(in the rows, 128 means zero)
One turn moves every row onto another: examples first, then more rows asked
lage: [137 148 107 135 106 121 120 152 116 109 139 125 148 128 116]
Gif: [127 131 121 122 147 144 137 118 124 112 82 157 122 147 128]
Rasu: [133 103 123 106 108 125 157 119 161 121 109 168 114 98 103]
duti: [109 105 105 134 84 125 130 129 112 115 136 165 114 93 117]
niso: [119 110 103 142 76 140 148 137 109 127 130 166 124 112 114]
tanap: [131 153 100 119 101 129 121 155 102 112 129 130 133 139 120]
kof: [132 100 129 122 97 129 155 132 171 129 113 168 111 106 102]
poki: [130 133 143 124 123 100 134 124 158 96 134 130 118 144 122]
pog: [131 147 111 131 92 133 135 150 118 108 143 121 144 141 110]
Marom: [136 100 115 125 115 168 112 135 119 95 115 143 80 132 110]
Bevus: [124 150 111 131 103 117 122 136 108 101 138 127 141 121 102]
voze: [112 109 100 134 83 139 141 117 106 120 138 165 124 107 125]
Bog: [133 147 124 140 105 160 100 116 138 122 84 137 123 117 106]
didi: [137 135 82 104 102 142 128 109 154 112 99 156 108 133 151]
mabun: [122 102 110 141 86 135 135 139 104 125 129 161 123 97 127]
ruzun: [142 109 88 105 121 169 120 125 123 95 127 147 89 120 114]
tep: [127 150 107 117 109 133 131 139 116 102 142 121 150 131 106]
Lem: [146 138 132 121 120 121 116 133 167 104 142 128 101 152 122]
mok: [138 141 123 138 121 171 104 95 132 115 111 135 118 113 110]
mopas: [127 104 128 104 101 109 148 127 167 113 110 159 106 97 112]
fim: [127 122 113 131 129 137 127 136 124 105 85 162 105 164 132]
kefe: [137 103 105 100 116 172 120 127 130 100 123 139 85 136 103]
zap: [122 128 110 124 131 144 134 124 119 119 84 166 120 161 117]
pefa: [151 124 135 129 127 107 134 135 165 102 137 133 115 145 123]
koz: [147 105 139 114 112 129 140 127 160 124 103 162 92 103 99]
Luda: [149 138 87 107 83 144 116 122 158 106 92 141 98 130 129]
lok: [131 125 139 124 130 120 134 118 171 103 144 137 120 146 121]
vok: [137 125 143 126 117 125 139 139 173 107 140 129 118 150 114]
lim: [125 133 126 136 111 172 103 100 140 130 101 143 119 121 103]
nuzir: [147 97 130 118 98 118 151 130 163 124 109 158 107 93 115]
vider: [139 139 84 102 86 144 125 109 153 112 103 146 106 150 137]
Niv: [119 114 114 140 81 138 132 127 104 134 112 170 111 106 128]

Bog goes to Marom
ruzun goes to didi
mabun goes to nuzir
Now find these:
voze goes to Rasu
kefe goes to vider
kof goes to vok
Niv goes to koz
duti goes to mopas

One turn moves every row onto another: examples first, then more rows asked
lafur: [134 98 128 123 141 148 144 135 134 101 65 150 116 129 146 133 140 136 94 137 106 130 109 129 144 111 118 87 98 143 93]
gufev: [133 124 159 129 132 131 145 96 112 133 102 115 114 153 129 135 141 151 114 102 95 120 142 159 130 84 153 69 111 124 129]
bub: [164 103 146 122 145 122 145 123 133 147 52 142 110 152 135 127 125 110 133 101 136 153 143 156 113 97 130 120 76 150 127]
kuleb: [101 140 136 137 138 147 107 95 140 96 113 153 95 124 106 137 116 126 87 148 116 135 161 172 134 107 93 126 111 125 110]
Bevu: [124 149 117 104 138 117 171 74 139 113 101 144 85 153 136 162 119 128 86 119 134 140 159 151 125 123 125 134 135 161 147]
Liva: [116 107 161 124 135 128 162 96 122 130 90 117 133 140 111 132 129 147 113 104 99 109 150 156 114 105 151 71 105 127 125]
tik: [102 147 96 105 130 104 136 97 126 108 93 150 88 132 113 138 126 110 103 139 159 165 149 169 122 103 128 106 114 164 98]
Defa: [125 87 137 127 141 153 149 131 139 103 69 148 118 119 124 141 142 114 100 144 102 134 115 140 128 123 130 78 111 125 110]
sezed: [126 97 133 132 128 157 139 144 135 97 75 148 105 116 137 146 131 136 108 156 100 132 112 142 133 119 122 91 102 139 112]
gef: [173 115 149 131 150 132 150 111 157 131 70 145 120 159 145 133 126 128 132 89 135 155 124 149 110 91 119 117 81 140 119]
nisu: [110 139 90 105 128 108 134 90 136 117 98 152 90 137 117 140 123 103 105 137 156 173 145 166 108 98 130 97 114 165 99]
kosak: [162 125 150 126 135 118 126 122 141 134 63 148 113 173 139 127 130 102 140 112 123 168 128 155 111 108 130 109 86 165 122]
lunu: [98 148 97 110 129 114 128 98 130 101 94 153 88 132 106 132 118 116 99 132 151 161 156 170 100 103 119 110 107 160 97]
pife: [123 105 133 117 131 140 162 142 146 114 64 152 144 123 146 144 127 118 108 144 117 133 112 138 126 121 124 85 114 132 101]
busa: [120 123 151 131 139 139 161 103 131 138 104 103 114 151 120 125 126 134 123 89 89 130 135 160 122 97 155 76 108 129 127]
Vepup: [136 148 131 113 136 120 171 73 143 121 103 150 88 145 155 158 113 115 97 124 130 129 167 150 132 120 125 139 128 146 158]
Zapoz: [128 108 114 134 142 155 147 125 149 116 66 157 117 123 144 140 135 125 100 141 113 131 100 135 131 112 115 86 109 125 87]
zalin: [136 145 120 106 144 115 177 69 140 117 104 140 97 141 144 154 112 122 101 125 127 125 171 143 123 117 122 136 133 148 154]
guted: [112 147 142 138 132 138 110 92 149 106 119 150 91 119 104 127 125 128 85 141 117 130 175 171 132 104 100 131 105 131 117]
bimaz: [106 147 91 114 129 106 136 91 130 111 83 155 85 148 121 140 116 100 111 127 155 173 144 171 118 108 124 109 115 167 101]
zigo: [106 146 143 146 141 133 117 81 157 103 119 155 92 123 118 131 117 127 90 136 122 130 169 163 132 118 92 135 114 130 128]
liso: [118 119 163 133 135 138 160 91 123 130 102 116 139 149 130 146 116 145 106 97 102 122 149 164 115 97 143 68 115 115 115]
gabaf: [154 117 148 126 147 107 127 118 155 145 67 132 110 167 142 122 125 105 125 90 123 150 128 142 110 102 131 104 82 159 127]
Lib: [126 108 135 132 141 143 140 139 145 115 65 149 116 118 145 132 136 105 106 152 109 117 116 137 144 117 136 81 112 141 99]
fisug: [109 144 92 105 129 108 139 98 124 108 93 159 83 135 119 148 119 110 105 140 157 168 144 164 108 95 137 101 121 158 96]
lalin: [128 145 125 118 135 124 172 66 137 117 103 135 86 145 132 157 110 118 96 113 122 119 166 160 123 123 122 132 130 148 162]
Tetu: [121 125 158 140 133 131 170 88 126 130 87 108 122 139 116 131 123 148 134 107 94 122 145 162 120 96 159 81 118 137 141]
Sote: [166 116 143 123 151 131 134 117 131 124 58 140 120 163 145 118 126 106 132 99 127 170 134 140 122 111 126 109 76 143 122]
misel: [121 130 154 136 127 130 138 106 138 129 106 117 126 139 124 146 130 141 118 97 91 128 137 145 105 83 148 60 106 124 123]
tago: [154 120 139 120 159 113 131 115 153 135 61 137 114 166 146 143 120 98 129 88 128 155 131 148 94 94 124 110 82 141 126]
mar: [106 144 145 144 139 144 115 94 148 111 124 153 96 117 111 127 116 127 91 141 121 133 167 181 123 90 102 129 107 124 113]
pugu: [139 146 122 109 134 116 172 75 140 115 105 140 78 141 139 153 116 120 95 118 135 127 169 155 134 123 123 139 128 157 152]
zet: [111 135 138 134 139 145 111 97 159 103 122 150 98 120 119 125 115 134 87 136 115 136 173 172 132 99 97 128 110 125 109]

kuleb goes to bimaz
nisu goes to zalin
gabaf goes to Liva
Now find these:
tik goes to pugu
gufev goes to Lib
mar goes to fisug
lunu goes to Bevu
busa goes to Defa
Zapoz goes to tago
kosak goes to Tetu
pife goes to gef

One turn moves every row onto another: examples first, then more rows asked
kizep: [150 145 150 104 123 129 126 136 114 146 143 136]
pegu: [105 107 130 114 133 125 147 127 138 157 116 131]
mamig: [141 129 160 141 135 140 128 133 133 144 143 164]
fis: [123 145 108 131 141 162 105 154 125 118 159 122]
Lud: [90 156 127 139 113 139 117 142 133 99 153 123]
Letef: [112 105 111 97 138 150 140 151 108 135 137 128]
koten: [121 163 128 102 110 128 116 141 113 118 148 113]
fon: [151 104 148 130 144 129 130 130 114 151 137 138]
lut: [109 143 128 104 126 171 132 131 114 141 140 122]
tivu: [136 123 123 168 128 127 118 139 123 93 119 108]
peven: [107 135 164 115 117 134 148 119 117 142 120 134]
zik: [143 136 125 102 131 115 134 131 97 134 134 109]
vemes: [131 115 107 130 138 151 121 158 98 95 139 116]
damup: [165 126 113 127 118 114 116 132 136 128 121 127]
Zul: [111 102 143 169 141 148 124 140 134 137 135 148]
tasup: [99 150 106 123 120 123 129 143 107 109 131 99]
pof: [161 112 118 145 127 161 126 131 129 121 128 148]
mapaz: [118 128 113 109 106 96 125 136 140 118 123 118]
kon: [119 119 136 160 127 110 134 120 146 132 106 119]
pazi: [119 131 165 150 128 98 130 135 130 117 127 141]
Voz: [80 129 118 162 126 143 121 146 130 111 130 123]
bogo: [131 138 131 159 143 116 105 157 135 103 151 135]
basul: [102 136 146 165 128 146 123 139 144 116 151 152]
dun: [84 112 117 115 106 129 143 136 134 103 132 134]
pimi: [110 103 121 140 120 169 142 134 128 105 135 151]

pof goes to damup
lut goes to fis
Now find these:
koten goes to Lud
fon goes to zik
vemes goes to tivu

One turn moves every row onto another: examples first, then more rows asked
Petu: [152 144 125 144 95 128 147 138 127 147 143 131 120 101 137 121 88 132 102 132 125 126 161 152 125]
Vos: [137 147 140 152 119 156 161 161 141 140 115 129 144 127 107 93 125 127 126 128 114 116 132 132 136]
Naduf: [140 99 98 134 115 155 129 163 153 115 125 129 141 110 138 138 139 102 131 113 199 138 151 146 130]
bebok: [145 111 118 130 103 143 126 156 167 96 141 112 137 95 151 99 154 125 110 128 167 149 155 150 129]
dabut: [145 121 146 137 113 142 137 149 109 157 143 158 110 76 147 117 166 139 114 141 144 147 132 153 127]
Rasi: [135 93 143 143 137 171 155 172 117 123 126 109 131 92 142 116 158 153 115 146 157 132 129 166 127]
Bemi: [131 140 131 141 104 134 139 134 117 173 135 167 160 106 134 117 105 122 150 105 158 136 149 139 128]
tuma: [161 138 134 128 155 144 148 158 136 135 139 131 173 105 127 108 90 126 93 129 134 127 165 144 130]
gorom: [124 125 131 119 111 170 133 138 141 111 167 123 125 106 110 130 132 83 117 130 140 130 148 143 116]
kuzep: [168 135 116 149 145 147 136 166 132 136 143 111 129 103 143 110 162 144 114 113 152 150 194 164 155]
kuz: [153 132 136 145 122 144 120 140 138 119 158 105 148 120 137 123 90 100 107 97 178 130 180 141 129]
kul: [127 120 130 148 172 129 145 149 114 153 138 163 145 103 132 111 116 118 145 89 169 134 155 147 132]
padaz: [166 110 127 135 98 167 146 131 114 137 144 81 153 95 142 114 154 140 148 128 133 128 148 139 126]
git: [149 117 140 142 120 182 178 135 121 144 145 129 122 109 110 161 134 121 138 126 134 124 152 149 127]
Vede: [114 119 129 139 108 156 132 143 133 157 118 104 120 101 135 127 124 141 137 110 134 93 139 171 126]
miru: [145 108 131 128 135 157 133 134 106 164 154 127 105 94 150 108 166 130 136 139 150 152 124 145 133]
bas: [140 107 123 159 138 174 146 127 123 168 119 121 141 118 119 134 139 122 153 104 191 136 149 139 129]
fas: [141 134 141 128 140 151 117 122 124 136 159 119 152 93 145 93 146 109 113 126 201 147 175 143 121]
topa: [140 50 131 139 143 172 144 151 119 131 135 112 143 95 129 118 138 131 140 124 143 133 140 138 131]
Sugan: [125 136 127 138 93 157 158 126 112 137 133 151 115 111 150 105 140 130 115 128 142 122 118 121 118]
kemar: [145 117 155 141 119 157 157 134 111 148 158 156 139 82 122 103 121 77 120 139 167 126 148 135 116]
pana: [144 101 124 137 143 143 146 164 134 133 134 102 155 106 133 120 80 131 83 133 153 129 155 141 126]
vatad: [160 72 137 141 129 152 135 151 111 158 136 158 176 98 130 115 117 126 121 104 140 133 146 135 129]
Bafa: [163 123 118 146 142 147 144 172 117 134 130 128 135 130 138 138 156 154 121 102 144 139 179 136 166]
zif: [152 103 131 145 153 127 121 157 128 141 140 126 153 122 159 98 134 172 118 104 166 139 158 125 124]
Vup: [154 147 131 162 94 147 158 168 134 119 114 105 148 96 131 107 136 129 129 147 154 153 163 172 137]
Fosa: [142 136 117 133 114 145 124 169 131 97 144 103 134 129 146 91 147 140 107 125 127 130 155 136 146]
visi: [123 127 155 162 115 141 110 165 133 154 145 142 133 109 128 135 146 108 115 102 145 133 201 153 137]
nim: [128 116 151 163 126 150 142 155 110 164 127 145 126 110 118 163 114 119 131 122 140 111 172 152 149]
tepad: [162 160 148 148 103 128 134 145 145 147 147 147 140 111 137 112 132 124 96 138 139 129 154 113 141]
niz: [128 105 124 120 164 160 134 133 136 145 157 121 146 103 141 108 125 127 139 89 196 132 154 132 127]
subo: [145 124 145 150 125 139 127 154 145 163 143 125 137 101 143 97 149 113 101 146 167 143 146 92 113]
nubo: [126 131 121 174 111 152 157 139 107 147 136 111 113 117 150 143 158 157 121 117 156 122 175 148 135]
ris: [139 109 138 161 149 161 129 152 133 138 124 87 159 87 139 82 161 114 112 117 179 133 157 139 116]
Nilu: [144 153 147 154 151 128 129 137 103 138 148 160 156 103 130 97 145 96 125 118 166 145 177 143 132]
zata: [117 132 128 145 99 172 148 155 129 78 132 132 146 102 128 111 108 116 110 112 149 129 147 160 118]
siti: [114 133 132 111 134 161 132 140 130 129 147 138 128 112 126 145 111 88 135 130 149 124 134 163 124]
fibil: [128 154 135 142 115 131 119 161 136 124 145 134 174 94 143 81 142 103 123 102 143 129 175 143 122]
figu: [145 106 137 176 131 169 162 154 107 119 147 98 165 99 129 108 120 157 102 121 135 133 169 139 121]
tuf: [121 109 133 144 140 148 143 162 120 138 136 168 121 107 133 117 182 129 151 119 170 128 165 154 129]

Rasi goes to git
Bafa goes to dabut
Now find these:
nubo goes to Sugan
tepad goes to bebok
Bemi goes to fibil
subo goes to Naduf
Nilu goes to fas
tuma goes to kuzep
kuz goes to zif
Vos goes to Vup

One turn moves every row onto another: examples first, then more rows asked
tunu: [109 125 90 141 80 115 75 88 137 112 100 137 90 131 113 130 187 131 139 118]
Gizis: [115 119 98 145 94 95 41 100 143 63 133 162 125 127 142 149 109 116 122 124]
Ruki: [112 109 93 144 95 99 46 98 142 65 130 161 123 120 141 155 103 115 119 118]
Vofu: [127 131 119 119 97 141 70 81 146 99 145 110 123 138 128 147 130 113 95 153]
Zizab: [122 115 115 129 103 147 80 67 146 99 137 106 116 122 127 163 126 117 91 139]
pag: [106 124 92 135 103 162 79 107 125 68 121 154 124 128 176 154 131 132 140 137]
Misor: [113 113 97 158 96 96 46 96 147 65 131 166 118 123 141 150 110 121 124 120]
kaso: [106 127 93 135 100 162 79 112 124 68 121 156 127 130 175 152 133 128 139 139]
deput: [113 134 88 100 78 112 69 99 126 112 106 129 105 138 112 131 178 118 126 125]
tabo: [114 111 94 152 94 96 47 97 148 65 132 162 121 119 141 155 107 118 122 118]
zanor: [113 115 94 142 94 97 46 102 139 66 132 159 125 124 142 153 105 115 117 121]
pozag: [106 124 95 145 99 163 81 108 127 70 119 159 121 130 176 153 134 133 146 136]
Gove: [118 129 80 145 101 90 104 102 137 135 142 130 84 134 139 131 118 129 125 119]
risig: [106 124 93 142 100 164 80 106 126 69 118 157 122 129 178 154 132 134 142 134]
Fovi: [123 130 128 119 83 111 120 122 127 79 123 144 131 136 130 129 172 130 116 136]
zev: [117 136 82 144 99 87 100 105 134 136 143 131 85 139 139 125 120 128 121 122]
kabug: [112 136 93 123 79 113 66 97 131 110 107 136 99 140 114 125 187 124 136 126]
nulig: [107 118 81 97 80 118 77 93 125 110 104 127 102 126 110 144 169 120 120 118]
vodaf: [123 110 119 159 104 149 84 60 154 98 133 113 103 121 129 161 133 123 102 135]
fevap: [126 143 128 136 95 132 62 83 152 99 144 116 120 152 131 134 145 118 106 159]
beli: [127 137 132 167 97 136 66 76 160 99 141 122 111 148 133 133 151 123 114 154]
poso: [116 135 83 139 101 89 101 106 135 136 145 131 88 140 137 126 119 127 121 122]
Zefe: [108 130 95 140 99 160 79 111 128 71 122 158 122 132 175 147 135 130 145 137]
sep: [107 108 79 115 84 122 82 82 127 111 96 126 91 115 109 150 169 124 124 108]
vad: [117 108 118 117 91 123 133 108 122 81 120 139 124 113 130 153 158 129 106 120]
Ruzav: [115 133 82 146 99 90 102 105 136 135 143 130 84 136 140 128 122 130 123 119]
mur: [106 130 96 135 99 162 78 111 126 70 120 157 125 133 176 153 132 129 144 140]
zovad: [106 112 86 138 84 121 80 82 135 112 98 135 87 118 110 143 179 131 134 108]
zib: [113 118 99 153 94 94 42 101 147 66 132 164 120 126 142 146 110 118 123 124]
Banip: [118 115 128 152 88 117 132 108 132 82 117 148 114 119 131 139 177 141 123 122]
kiro: [116 129 80 140 101 91 103 103 132 136 142 131 85 132 139 132 117 129 118 118]
gabo: [116 104 122 141 92 123 138 103 129 80 115 143 114 110 128 152 167 138 119 117]
folu: [116 133 79 138 101 90 102 105 134 135 144 130 88 136 139 130 117 127 119 119]
dezif: [121 119 125 177 101 141 77 64 159 98 135 120 103 131 129 147 148 126 113 145]
nup: [122 129 132 145 87 112 121 116 134 81 122 150 121 131 131 128 180 136 125 133]
dof: [120 122 121 104 88 117 126 119 122 80 125 137 129 126 128 144 164 128 109 130]

fevap goes to beli
gabo goes to vad
Now find these:
nulig goes to deput

